Families of rows that turns and mirrors carry onto each other, the same ones carrying the whole set onto itself: the rest of each named row's family, in list order
4 families of 8 rows
riz: [  5.1  15.6   3.4  -0.1  -2.7  20.3 -16.5  -0.8  -5.8  -0.4  -5.8 -15.5
   5.6 -13.9  24.4   4.7  -3.6 -12.8  -9.0   0.3  -3.2  16.7  -6.2  -1.1
  -3.8   2.1   1.8   0.0  34.2  27.5 -34.4]
zeku: [ 20.5  -1.9  27.4  13.4 -10.3  -0.5  -8.2  30.0  -6.8  -5.7  -3.9  -0.2
  -1.5   9.5   5.6  17.7 -11.3 -21.4   0.4 -24.6 -15.8   2.2   4.7   2.2
  -7.0 -12.7   8.8  11.0   3.9 -13.1  -6.7]
guf: [-18.8  28.0   0.9  24.7  -8.3  -4.5   6.4   0.9  -3.2   0.6  -2.9  -5.3
 -17.8   8.4   4.8   9.2  -6.0   1.1  -7.7 -14.6  13.1  13.2   4.2   8.4
 -26.9  -9.2  -4.0  27.1  -3.5  -2.5  -9.5]
sen: [ 15.0   4.7   8.9   6.2  -3.4 -11.7  -7.5   7.7   8.9  -4.1  -1.1 -23.0
   0.0  21.4  -4.5   9.9  -9.1  -9.5   7.1 -34.4 -29.2   4.3  11.5   5.2
  -4.6 -19.8  12.4  -3.5   0.9 -12.0   2.9]
Kemir: [-14.7   4.1 -19.6   5.6   4.7 -12.1  -0.7  -0.9  -5.7   8.5 -17.6  -6.6
 -17.0  -9.6   3.8   8.2  16.0  -1.4   6.0 -11.4  16.7  20.2   5.0   9.8
 -31.2  -5.2   5.1  14.2 -12.5 -10.3 -16.0]
Pup: [  5.1 -16.8   3.2 -18.6   1.2  15.2  17.7   2.9  -4.8  33.6  -5.4  -0.2
  19.3  -2.6  -1.5  -8.6 -27.8   3.4  -5.1   7.6   9.6   0.7  13.2   7.3
 -11.8  -5.2 -10.9 -18.6  -2.4  19.9 -10.1]
rifu: [ -4.7 -20.2   2.5 -16.4   1.4  -5.2  -8.3   9.9  -5.2   0.4 -14.0   7.1
 -12.3   3.5  -6.1  11.0  10.4  34.1  -4.4   4.6  24.4   3.8   2.2   5.9
  15.4  -6.9  -9.2  -3.2  26.5  18.6  -1.2]
Siso: [ -6.7  -5.3  -3.9 -31.1  12.7  15.7  22.0 -14.6  -8.0  23.6  -9.8 -21.0
  12.9   0.6  14.0 -13.6  -5.6  -3.3  -8.2  18.1  -6.0  11.9  -2.5   8.2
 -14.1 -16.6 -12.3  -9.4   0.5   7.8 -16.1]
tal: [ -7.3 -13.4   6.7 -13.2  -6.2  -9.0 -17.3   3.8  -7.9   3.4 -17.9 -12.9
 -12.4   2.1  -5.0  -2.5  14.0  30.3  -8.2  -0.2  34.7  10.4  -2.8   5.0
  12.4  -6.9   0.7   3.4   5.7  23.0   3.2]
mizi: [-16.8  -1.2  -5.3 -11.5  -1.2  -1.3 -16.6   7.5  -4.8   2.1 -12.5   8.7
  -1.0  10.2  -6.7  -0.2  -5.4  44.1 -12.1   8.8  20.7  15.2  16.5  -0.9
   0.4  -1.8  -3.0  -3.6   0.4   6.9 -19.5]
rizut: [  4.5 -11.0  17.6 -11.4 -14.6 -10.4   2.7 -21.5   4.3   5.5  -0.4 -10.1
  12.0  12.7   8.9  10.1  15.1  -0.4  -9.0  -2.0 -11.6  -0.4  15.3 -18.9
  13.9  -0.1  -8.1 -16.7  -3.7 -15.5  29.1]
Supud: [-18.0 -17.8  10.4  -6.0  -4.7   4.4   8.2   5.2   1.0  -2.8  12.4   5.0
  -0.2  11.6  -9.3 -14.2   2.6 -16.2   8.5 -22.2 -12.3 -14.6 -13.8   5.2
  19.5  -7.0 -19.1  -9.3 -15.2  15.7  18.7]
sos: [ 20.3  12.0  14.4   4.3  -6.9  17.2  -7.9  -7.0  -4.0  -9.0   0.9 -11.4
 -10.2 -12.5  20.3   3.9   0.3  -1.9  -4.4  -0.3  -2.2   5.1  -1.3   1.6
  -0.7   3.2  -6.7  11.5  38.6  13.2 -39.9]
daf: [ -0.2   6.1   9.4  15.6   4.2  11.4 -31.0 -10.4  15.6 -11.8  -3.8  -6.1
  -4.7 -16.7  11.2  12.8   2.6  -5.6  33.0 -11.6 -21.2  -9.0  -5.5   1.2
  -0.8  -6.3  -8.9 -19.5  -4.0  10.3 -14.5]
sipav: [ -7.6  10.1  12.4  33.7  -0.1  14.3 -14.3  -3.4  -3.3 -14.1  12.8  -4.5
 -13.1 -10.8  -0.1  14.2  -2.0  -7.3  16.9 -10.6 -22.9   5.3  -0.5 -30.1
   4.3  -4.1  -7.8 -11.1  -7.4   8.2 -13.7]
Vitu: [ 11.8  14.9   5.1   5.8  -2.1  19.5  -1.0 -26.2   1.7   7.5 -11.1 -14.0
 -11.9 -25.4  18.2  12.4 -13.7 -12.6 -13.1   7.1   5.6   1.8  10.4   3.4
  -6.1  -2.0 -15.0  14.5  19.4  23.9 -15.9]
zunov: [ -9.8  -4.6  10.9  -2.4  13.9  -0.8   5.0   0.4  -1.0  11.9 -13.9  -5.3
 -19.3  -0.8  -4.8   1.7  15.1  43.3 -14.2  17.5  13.4   5.4  12.3   9.4
   2.7  -6.4 -12.7  -1.2   3.8  21.8  -5.3]
Taref: [-12.8  -2.8   4.5 -10.5   1.1  15.4   7.0   6.5   5.4  12.0  11.9  15.5
   1.0   2.6  14.8  -8.9  -5.4 -14.8  15.5 -10.7   7.2 -23.0 -27.3   0.3
  16.4   0.3  -4.9 -19.8 -12.5  -6.0  11.2]
Betiv: [ 13.7  -4.6  11.3 -23.8  -7.6  -9.0  -4.3   2.6   2.8  14.9  10.7   0.6
   2.3  10.8   1.6  14.0   4.6   6.9 -28.0  -1.1  -7.1  -1.8   8.0 -10.5
  25.4  14.1 -11.3 -17.5 -11.2   0.2  21.5]
kotol: [  8.3 -20.7 -11.5 -35.0  -0.8  13.3  12.3  -5.5 -18.1  26.0   6.3  -5.1
  -0.8   2.9  -5.4 -22.9  -3.0   4.4  -1.6  13.3  -1.4   3.0  11.7  20.1
  -2.5  -8.9 -11.9  -2.8   4.6   4.6  -7.0]
zavo: [ 12.7  27.6  -2.0   0.7  -1.2  18.1   0.4  -7.2 -17.1   8.7  -7.2   6.9
  -2.3 -22.1   5.7   5.0   8.1  -4.3  -8.1   3.7  -3.0  13.2  19.2  -3.0
  -7.1   6.9  -8.8   7.5  26.1  13.9 -34.1]
farik: [  2.1   3.9  -4.0 -25.6  -7.1  -7.6  -5.1 -10.0  10.0   1.3  -8.5  -0.4
   2.3  18.8   8.3  -8.9   9.5   5.9 -19.3  -8.2  -3.7  -3.6   7.6 -11.0
  35.0   0.6   4.5  -9.1   8.8 -15.9  20.1]
bonim: [-22.4   1.8 -17.5  22.3   1.4  -7.7   2.9  -0.8  -9.1  10.7 -20.5   6.6
 -16.5  -3.3   9.9   7.0   6.5  -1.5   3.6   6.6   6.5  15.3   9.4   7.1
 -30.6  -2.1 -11.6  13.3  -2.6 -15.3 -12.3]
vini: [ -2.1  -5.5  13.2 -19.3  12.5  14.8   8.1  20.6  16.8   1.9  10.6   3.4
   3.2   8.5  -1.8  -9.1  -0.4 -10.8  -0.2  -8.6   3.9  -3.5 -31.6   6.2
  10.1 -22.4 -15.8 -10.8 -17.8  19.7   6.4]
renu: [ 14.9   9.3  16.7   1.1 -12.6  -2.4  -2.9  31.8   0.3   2.9 -14.8  -9.1
  -5.4   0.5   5.8   8.6  -2.4 -20.3   3.1 -27.2 -12.4   7.3   1.1 -14.6
  -6.7 -15.5  25.5   9.7  -2.4 -14.8  -5.7]
rafu: [-10.3   4.9  -4.0  21.2  -3.6   6.8 -11.4 -10.9  18.9  -6.9  11.3   0.3
   2.6   1.4   9.3  11.2  12.2  -6.1  23.3 -14.2 -19.8   4.3  -7.5 -23.8
  -5.0  13.1 -21.4 -25.6  -8.0   0.4 -11.6]
taz: [ -2.2  -4.7  13.8 -20.6 -16.7  -9.8  -5.6 -10.5  -4.1   5.4 -17.1 -20.7
  13.4   7.8   0.9  12.0   5.3  -0.1 -16.0 -10.3  -6.2   6.7   6.2 -28.0
  18.1   4.1   2.1 -15.3 -15.9  -8.2  22.7]
bana: [ -1.2 -15.3   8.7  -8.6   1.5  14.9  11.7  28.3  10.6   8.0  10.5   6.3
  -7.7  18.9  -5.4 -11.1  -9.8  -8.1   0.1 -10.4   7.9 -14.6 -24.2  -3.2
  18.1 -12.4 -26.1  -6.9  -4.5  10.0   4.2]
pupi: [  0.3 -13.5  -2.6 -19.1   3.7   5.8  21.2 -16.7  -7.4  21.8 -11.9 -16.0
  13.6   3.3   0.4 -15.3  -7.2  -3.1 -14.0  13.9  -5.9   4.7  14.7  14.3
 -15.0  -5.3 -32.4  -6.0  -2.8   0.4 -20.8]
barat: [ -7.1   8.1  -4.2  20.5   0.1  12.1 -25.0  -8.1  19.6  -6.3  17.4  -8.1
   3.1  -7.5  13.0   7.0   6.4 -16.2   8.8  -2.9 -11.4  14.5 -17.5 -20.3
  -5.0   1.9 -11.8 -22.3 -17.7  11.0  -4.2]
tun: [-26.5   3.3  -5.4  18.0  12.0  -2.1   4.4  -0.8  -8.7   2.9 -13.0  -4.8
 -26.0  -0.6  10.1  18.3   6.3  -3.2  -0.7 -11.8 -10.3   1.4  -0.4  18.2
 -25.1   0.9   6.1  20.6   7.8  -3.1 -27.6]
zegil: [  7.1  -2.1  12.5  11.9 -18.9  -9.3 -13.9  21.7   5.4  15.3   6.0  -2.9
  -1.7  14.5  13.4   3.0  -2.4 -22.1   3.9 -17.8 -37.7  -4.5   3.7  -5.3
  -5.1   0.3  17.9  -2.1   1.2 -11.0  -2.9]

The rest of the family of taz: riz, Kemir, Siso, tal, vini, renu, barat
The rest of the family of sen: guf, Pup, mizi, daf, Vitu, Taref, farik
The rest of the family of Betiv: Supud, sipav, zunov, kotol, zavo, tun, zegil

Families of rows that turns and mirrors carry onto each other, the same ones carrying the whole set onto itself: the rest of each named row's family, in list order
5 families of 5 rows
diziv: [ -3.0 -16.2  -1.8 -30.2   4.7   3.1  30.3 -14.1  -8.9  -9.1   4.7   3.0
  -0.4   4.7  18.3   7.5  -0.3   3.4 -21.3]
besom: [-10.9  13.7  -1.7  -5.7  16.4  27.5   6.4  -4.2  -5.1   5.0  15.2  28.7
  -6.6   4.0 -16.4   5.9  37.4  -4.8   0.5]
zigif: [ 10.6  -3.1   9.1  -4.7  11.4 -10.6  11.8  11.0  21.3   5.7   8.8  -2.7
  -2.1  38.6 -12.8  -0.8  -6.2  -8.7 -17.8]
nal: [  5.2 -29.5 -13.8 -18.9 -13.1   3.9   8.4  24.0  19.6  11.3   1.8   2.0
   5.6  -6.1 -19.3   6.7  23.0  -3.4  16.8]
setap: [ -9.4  15.0  -4.8  -6.2  25.4  33.3   0.3 -10.4  10.5  -0.4   8.2  14.9
  -3.6  20.4 -24.6  -0.3  28.9   1.0  -3.0]
puzog: [-12.3 -18.5   7.1 -38.2  10.5   7.4  19.2 -18.4  -4.2 -13.7  17.4  13.3
  -5.7   5.2   8.9  17.7  13.4  -6.7 -17.0]
gomaz: [  7.0   0.0  -3.0  -3.0  -8.0 -12.6   9.8 -23.9  20.9  -5.9 -11.1   0.4
  -9.5 -24.6  -3.5   0.0   7.3   3.1   7.9]
fuz: [  6.3  -0.9  -0.1  13.6   3.1   3.7  -7.0  12.9  14.7  11.4   7.9   8.8
   0.0  36.3 -12.2   1.1 -14.1 -12.6  -8.2]
kib: [  0.2  10.9   2.6  -2.7  14.3  38.7   6.1  -4.8   2.4 -16.3   8.5  32.1
  -6.3  -4.8 -23.5   5.4  15.6  -3.3 -13.3]
kog: [ 12.2  -1.9  11.0  -3.6  -4.3 -13.3   8.1  19.8  24.8  -6.9   8.6  13.0
  -1.4  28.4 -28.1   9.6 -12.9 -10.0  -2.6]
Gubu: [ -9.5 -23.1   3.1 -41.1   9.1  -1.5  15.0  -2.3 -13.9  -1.7  11.6   5.4
   0.5  13.1   4.5   6.8   5.8 -13.6 -21.0]
rufu: [ -7.2 -14.0  -1.8 -37.6   3.0  10.0  27.8  -1.8 -18.4 -14.0   6.1  19.5
 -12.7   6.3   4.3  17.7   1.6   3.8  -6.8]
saf: [  0.2  15.2  -3.3   5.4  21.6  28.9  -2.9 -15.9   5.5   1.0   9.6  27.6
 -18.1   3.7 -14.8  16.9  21.8   0.0  -4.4]
teti: [ 11.3 -19.1   8.0  -4.0  -1.8  -0.2  -5.7  14.3  29.1   7.1   4.8   1.8
  -7.2  38.1 -15.7   9.2  -9.8  -7.9 -10.5]
Gines: [  4.9  -3.1  -6.8   4.8  -6.9  -5.0   6.1 -24.8  11.4  -7.4  -1.2  13.1
  -5.0 -29.1   2.8  -3.8  -0.5 -14.5  -4.7]
nuzon: [  2.5 -28.0 -15.0 -34.2  -2.5   4.8   7.0  14.4  14.7   5.6   8.3   2.0
   1.2   4.3 -25.9  25.7  29.6  -1.1  17.2]
paz: [ -5.5 -23.1 -24.5 -13.5   7.6   7.0  20.4  15.0  17.2   9.7   2.3  -1.6
   5.0  -1.6 -28.7  20.1  34.8   4.5  14.0]
zuda: [ -7.4 -25.0 -18.8 -16.9  -1.7  14.3  15.0  12.8  23.8  12.5  -5.1  -1.8
  -1.7   1.7 -18.2  12.1  28.2  15.1  22.0]
Gof: [  3.7  18.9  -1.9   1.7  25.2  40.9   5.7  -0.1   6.3   4.8   1.2  14.6
  -8.5  10.7 -18.9   2.3  23.1  -2.7 -11.4]
nofin: [  7.7  -0.8 -13.7   4.0 -20.2  -2.4   1.8 -22.5  12.9 -17.3 -15.5  20.4
 -16.3  -5.9 -18.1  -6.0  -1.8  -8.4   2.5]
nezan: [ -6.7 -39.7 -21.9 -19.0  -0.4   1.0  17.9  19.7  15.0  -0.9   6.4  16.1
   0.5   4.0 -35.8  19.7  17.2   5.6   4.3]
vod: [ 13.8  -3.0 -10.2   7.3 -18.5   2.0  -2.5 -23.0  28.1 -11.3  -3.6   6.4
  -2.6 -11.8  -4.6   5.0  -7.7  -9.3   7.1]
rit: [  6.7  -3.6  -0.4   0.5  20.6  -2.2   2.1   6.2  21.5   3.6  12.8  -3.5
   4.8  35.5 -15.5   4.7 -17.8  -3.6 -15.1]
Dano: [  2.6 -13.5   5.5 -43.8  12.3   1.3  14.5  -9.2  -7.2  -9.7   6.3  -6.0
  -2.5  -0.7   9.0   8.7  -2.9   1.5 -21.9]
nopen: [  9.5  -3.5 -16.8  -2.3 -18.1  -6.4   7.2 -22.3  20.1 -10.4 -14.4  -4.0
   0.1 -16.8  -8.5  -6.1  10.1  -4.6   4.4]

The rest of the family of diziv: zigif, paz, Gof, nopen
The rest of the family of teti: puzog, saf, nuzon, vod
The rest of the family of zuda: setap, gomaz, rit, Dano

Families of rows that turns and mirrors carry onto each other, the same ones carrying the whole set onto itself: the rest of each named row's family, in list order
4 families of 4 rows
B: [-10.1  22.1  -5.7 -14.5  -8.0 -46.5   9.4 -12.1  30.4 -19.7 -24.6]
M: [-21.5  34.7  -7.0 -11.8   5.3 -20.7  27.9 -12.1   9.6 -26.5  -5.5]
D: [ -9.5  12.2  13.6   1.1   0.1 -42.8  14.7 -12.5   9.0  14.7  33.4]
F: [-28.1  33.1 -13.0  -6.6   8.7 -21.6  16.6 -18.4   7.3 -23.8  -7.3]
Y: [  2.2  -2.4  18.5   5.5  -7.3 -52.7  -1.8 -17.3  18.3   9.1  13.1]
J: [ -8.5  37.1  -8.1  -7.0   7.4 -16.5  16.2 -22.3   8.0 -31.3  -2.0]
A: [  7.9   0.3  26.6   5.0  -3.4 -45.9   5.4 -15.8  11.5  12.7   6.9]
P: [  0.2   1.6  16.3  -2.4 -17.6 -45.3   3.8 -32.8  24.5  10.8   2.4]
K: [ -2.8   2.0  20.9   2.3  -6.9 -42.1   6.1 -27.9  26.0  18.4   8.3]
W: [ -6.0  10.4   3.8   1.3  -2.6 -42.1   8.7  -9.3   2.9  18.6  27.6]
Q: [-11.4  43.0   2.3 -13.9   5.6 -20.2  20.6 -25.0   7.5 -28.5  10.4]
L: [ -9.6  19.5  -2.4  -7.7  -1.8 -29.5  11.1 -13.9  18.9 -32.1 -25.7]
E: [ -1.8  30.2  10.6   4.6  -7.6 -46.0  15.8  -4.3   9.0   3.8  35.7]
H: [ -0.8  21.2   9.6  10.7  -1.4 -45.9   5.9  -6.8  13.0   7.0  33.9]
Z: [-12.1  25.4  -7.2 -11.0   2.4 -36.8  18.9 -10.0  28.3 -20.0 -27.9]
S: [-13.5  25.9   5.8  -1.2   7.6 -35.1  14.4 -10.2  17.8 -29.9 -29.0]

The rest of the family of P: B, Q, E
The rest of the family of F: A, W, S

